In the rows, zero is written as 128.
Rotation paths and how fast each direction turns (deg/step)
Each turn is a multiple of 5 degrees from 10 to 175, or 0.
Each row of a path follows its step; steps can be skipped.
Path 1:
step 0: [125 135 125 124 134 124 130 131 130 134 118 137 130 128 126 124 129 133
 123 123 136 143 131 128 133 140 125 123 128 120 122 137 117 132 129 125
 125 132 122 121 123 131 124]
step 1: [122 128 145 120 129 129 121 130 129 127 117 131 132 125 134 123 127 129
 131 127 125 131 124 116 124 125 127 118 115 126 128 125 120 131 138 134
 123 132 127 128 124 127 131]
step 2: [120 128 133 124 132 140 129 130 126 128 118 129 124 133 124 124 124 125
 134 124 128 115 124 127 131 135 123 118 125 118 121 130 128 121 125 121
 126 128 120 131 127 125 115]
step 3: [117 134 127 127 145 137 119 133 133 127 129 133 125 135 132 116 131 131
 128 125 132 130 130 129 124 137 124 126 134 131 125 137 124 135 132 134
 125 133 129 121 128 128 124]
step 4: [127 122 136 135 126 137 125 129 131 125 119 135 134 123 131 133 127 130
 131 123 132 136 126 128 132 132 130 117 131 124 132 136 123 128 148 130
 129 131 124 124 125 119 126]
step 5: [123 127 135 122 135 132 119 126 120 121 123 118 133 123 135 130 138 127
 135 124 122 119 123 132 135 132 126 121 121 127 125 134 126 119 126 129
 129 138 124 121 123 129 124]
step 6: [126 133 121 135 138 128 128 133 131 131 122 131 129 129 134 125 133 119
 126 122 127 121 124 124 132 143 126 129 133 118 118 127 133 134 134 128
 122 134 124 120 117 129 125]
step 7: [128 126 129 124 134 135 130 133 141 121 128 131 130 124 134 133 134 132
 129 128 138 128 129 131 132 126 123 119 124 128 126 124 118 138 137 141
 122 138 127 130 118 126 126]
step 8: [128 129 132 126 123 128 125 129 129 125 118 124 135 122 125 128 128 127
 132 123 134 133 120 132 134 132 115 126 119 120 122 138 117 128 126 119
 134 130 125 125 117 128 118]
step 9: [117 132 134 124 137 125 118 129 128 129 129 130 123 128 131 127 126 122
 122 124 119 123 128 117 123 130 123 126 119 127 113 132 122 134 132 126
 126 136 124 123 117 125 131]
step 10: [124 126 133 132 136 132 132 129 135 125 125 135 131 127 124 130 124 131
 129 132 133 123 132 122 131 134 118 111 132 119 122 128 128 128 132 129
 117 126 132 131 122 115 122]
Speeds:
[129 130 129 130 126 128 131 128 127 125 126 127 127 124 129 127 129 129
 131 128 130 131 128 128 127 127 127 128 127 129 129 129 126 129 129 130
 124 128 129 128 130 125 129] => 110
Path 2:
step 0: [126 127 131 134 130 137 127 134 131 129 143 125 139 132 119 127 123 123
 126 126 128 129 133 124 129 135 121 125 126 127 137 140 128 124 131 125
 125 132 126 123 124 128 123]
step 1: [133 126 124 130 120 135 125 130 123 133 135 125 132 127 134 125 129 122
 134 137 128 135 126 132 136 125 128 125 117 130 131 123 120 125 129 130
 121 126 141 136 130 132 124]
step 2: [127 131 132 130 133 135 126 128 121 130 132 129 133 116 119 133 126 125
 126 132 127 121 143 126 132 130 129 122 133 136 131 125 129 129 125 121
 138 125 131 135 129 128 124]
step 3: [125 134 127 139 127 123 125 130 131 131 126 128 141 126 131 123 126 129
 127 133 122 131 131 139 133 136 128 131 133 126 122 126 129 127 134 127
 122 133 139 127 133 121 118]
step 4: [122 128 127 130 131 143 124 125 134 122 136 132 133 127 122 125 128 125
 131 138 127 128 128 114 137 133 134 128 126 132 125 131 127 121 137 122
 127 132 128 126 126 130 130]
step 5: [126 132 124 134 127 133 127 133 121 134 132 119 136 133 122 135 122 127
 130 133 129 135 122 126 123 137 124 122 122 132 129 114 121 130 123 127
 123 129 136 128 127 125 126]
step 6: [138 132 126 126 127 135 128 122 129 127 140 132 128 126 123 131 125 118
 120 125 124 126 138 130 131 129 126 126 133 133 130 128 130 124 135 126
 123 125 137 137 118 127 119]
step 7: [125 137 116 133 135 129 125 130 127 129 127 133 137 122 131 122 128 134
 131 133 132 133 134 135 134 125 119 123 125 134 129 127 122 129 128 120
 127 131 136 124 133 133 124]
step 8: [126 132 135 133 121 132 126 119 130 127 130 128 141 128 117 130 130 124
 120 135 135 131 138 125 131 133 135 130 127 126 130 125 123 118 133 130
 134 132 128 128 130 129 126]
step 9: [127 133 129 138 128 136 126 132 131 123 131 114 128 130 125 125 127 129
 129 129 119 127 124 129 132 136 127 133 127 131 122 123 119 130 127 119
 123 124 137 130 129 136 118]
step 10: [121 129 123 122 125 128 123 127 123 125 135 135 125 133 125 135 127 125
 125 134 124 134 142 120 138 134 127 123 130 136 128 122 124 130 135 126
 124 122 134 130 126 122 127]
Speeds:
[129 128 130 128 128 131 124 129 130 127 128 127 128 130 125 128 129 125
 130 127 129 128 125 128 128 128 131 126 126 126 130 127 127 129 128 130
 128 127 129 124 130 130 128] => 90
Path 3:
step 0: [137 124 126 132 133 130 125 136 128 122 115 140 126 126 123 120 127 124
 128 122 124 120 134 127 126 134 123 139 128 128 127 139 125 125 128 136
 130 121 128 131 139 123 123]
step 1: [127 125 125 130 132 135 130 128 131 124 116 132 123 133 124 119 130 118
 128 123 133 121 136 121 124 138 126 132 133 131 127 128 119 128 115 132
 138 134 125 122 120 122 126]
step 2: [127 130 122 125 130 130 128 122 122 135 121 124 117 139 131 121 113 128
 128 124 131 124 135 131 121 146 120 124 130 133 126 130 124 125 123 131
 122 129 126 124 125 130 126]
step 3: [129 136 131 129 122 130 131 128 130 124 126 135 120 135 123 119 118 129
 121 114 130 116 137 130 123 133 131 127 125 127 128 136 126 125 135 136
 118 124 133 127 131 134 126]
step 4: [125 126 130 130 135 131 129 132 128 114 123 127 123 126 127 123 125 128
 118 118 140 124 131 111 119 130 134 127 124 128 128 130 123 135 128 135
 125 128 132 118 128 136 126]
step 5: [129 124 130 121 138 127 128 130 116 126 124 125 130 120 125 123 121 128
 121 128 134 135 135 127 118 138 122 128 126 131 133 132 119 133 124 138
 126 116 126 126 128 134 119]
step 6: [126 127 130 124 126 130 133 134 119 124 128 131 126 129 114 115 121 124
 130 127 126 124 135 135 123 130 131 130 129 116 132 135 125 129 126 140
 130 126 127 126 124 121 113]
step 7: [129 122 115 130 126 130 135 132 116 127 120 130 122 139 125 117 122 125
 126 128 130 126 130 115 123 132 132 128 120 118 132 131 135 130 124 132
 133 134 128 121 132 126 124]
step 8: [135 126 119 129 128 120 135 124 121 125 125 134 130 137 127 129 121 120
 116 119 134 128 136 128 127 139 124 128 119 128 130 132 130 128 119 132
 133 120 121 128 136 134 131]
step 9: [125 135 132 127 129 124 128 129 134 114 129 126 127 130 122 127 116 119
 122 122 132 124 139 132 131 136 128 124 133 118 126 132 134 128 121 136
 134 125 123 117 124 133 128]
step 10: [123 134 129 124 128 131 126 134 124 127 123 122 124 125 123 116 111 122
 127 133 129 131 139 118 129 133 130 124 124 125 130 121 136 132 123 132
 124 128 133 123 126 140 133]
Speeds:
[129 129 128 128 127 129 126 125 128 127 127 131 127 126 126 128 128 126
 126 129 128 127 127 129 128 126 130 127 129 127 126 127 129 129 131 132
 128 129 128 124 127 124 130] => 125
[126 130 129 123 129 129 128 129 127 130 126 126 129 128 128 129 129 128
 130 128 130 128 130 132 125 129 127 127 129 125 126 125 128 127 128 127
 130 126 127 126 126 128 128] => 95
[130 126 127 127 128 127 129 125 127 131 127 130 126 131 126 126 131 128
 130 129 128 126 126 127 129 128 127 128 129 127 129 126 127 125 126 127
 132 128 125 128 130 126 125] => 60
